[132 104 126 129 129 135 123 109] -> 0
[ 76 151 125  63 102 154  88 140] -> 1
[100 159 118 123 112 145 110 137] -> 1
[159 159 115 225 147 118 170 142] -> 1
[165 144 125 189 147 101 166 147] -> 1
[165 137 129 172 147  98 161 149] -> 1
[140 100 130 130 137 122 132 111] -> 0
[100 112 129  99 107 162  97 102] -> 0
[137 101 128 130 132 128 126 109] -> 0
[133 149 131 131 133 113 140 144] -> 1
[ 88 159 123 115 105 158 104 131] -> 1
[ 81 139 133  31 106 135  87 146] -> 1
[166 148 125 200 147 106 167 145] -> 1
[ 86 161 121 113 104 158  98 132] -> 1
[103 160 121 125 116 142 114 136] -> 1
[120 156 128 128 125 124 129 144] -> 1
[ 75 153 123  68 101 156  86 138] -> 1
[ 77 144 130  44 104 144  89 142] -> 1
[173 100 137 161 157  94 164 123] -> 0
[175 101 135 166 156  97 166 123] -> 0
[175 117 116 222 152 124 168 108] -> 0
[108 111 128 109 110 159 102 102] -> 0
[162 152 119 211 147 111 169 143] -> 1
[152 138 133 147 141  99 150 147] -> 1
[ 90 104 131  49 109 153  89 115] -> 0
[120 109 126 122 119 146 114 104] -> 0
[102 112 131 100 107 161  97 100] -> 0
[144 140 135 136 135 107 143 147] -> 1
[143  99 131 132 140 118 137 111] -> 0
[ 90 100 133  42 108 148  88 118] -> 0
[152  98 136 133 146 109 142 116] -> 0
[179 107 124 200 155 111 167 115] -> 0
[162  97 136 140 150  99 151 122] -> 0
[ 93 160 119 120 109 151 108 133] -> 1
[ 97 110 130  86 105 162  93 106] -> 0
[180 104 127 187 156 103 168 119] -> 0
[178 110 122 206 153 115 168 111] -> 0
[158 137 133 156 146  95 156 148] -> 1
[ 97 160 118 121 108 149 108 135] -> 1
[150 140 131 141 138 103 146 148] -> 1
[168  98 135 151 155  95 161 122] -> 0
[177 100 131 179 155 101 169 119] -> 0
[ 92 107 130  63 107 159  90 113] -> 0
[151  99 135 133 143 112 140 114] -> 0
[ 85 159 122 106 102 158  95 131] -> 1
[ 77 151 127  58 104 152  89 141] -> 1
[ 92  94 135  28 109 139  88 120] -> 0
[162  97 136 142 151 100 153 123] -> 0
[111 112 127 115 113 156 105 103] -> 0
[123 154 128 128 130 121 132 146] -> 1
[ 79 142 131  39 105 139  87 144] -> 1
[167  97 135 147 154  97 158 123] -> 0
[ 91 100 135  37 108 146  89 118] -> 0
[155  98 137 137 148 106 147 120] -> 0
[159 135 132 159 146  97 159 149] -> 1
[105 112 130 105 107 161  99 100] -> 0
[111 158 123 126 120 131 122 141] -> 1
[161 137 133 161 145  96 160 149] -> 1
[162 153 118 214 147 113 168 142] -> 1
[ 79 157 122  91 101 162  92 134] -> 1
[ 77 158 122  87 101 163  91 135] -> 1
[ 82 159 121 104 101 161  97 133] -> 1
[137 146 131 133 135 110 140 146] -> 1
[113 110 127 118 117 154 107 100] -> 0
[145 141 132 138 138 105 145 148] -> 1
[171  98 137 158 154  96 161 122] -> 0
[163 139 128 180 147  99 164 148] -> 1
[177 100 132 170 157  96 166 121] -> 0
[ 81 158 123  94 100 161  93 134] -> 1
[180 106 127 191 155 107 168 117] -> 0
[126 109 127 126 122 141 116 106] -> 0
[106 158 121 126 118 138 119 138] -> 1
[155 138 133 148 143  97 154 149] -> 1
[ 95 109 128  82 107 161  91 106] -> 0
[164 140 128 183 147  98 165 147] -> 1
[126 153 129 129 131 118 133 145] -> 1
[ 75 155 122  76 101 160  90 136] -> 1
[ 76 147 127  53 104 147  87 141] -> 1
[ 93 108 129  74 107 160  91 109] -> 0
[179 112 122 210 153 120 166 112] -> 0
[118 109 127 122 117 149 111 104] -> 0
[166 148 123 204 147 107 165 145] -> 1
[ 89 105 130  57 108 155  90 113] -> 0
[164 139 131 168 145  96 161 148] -> 1
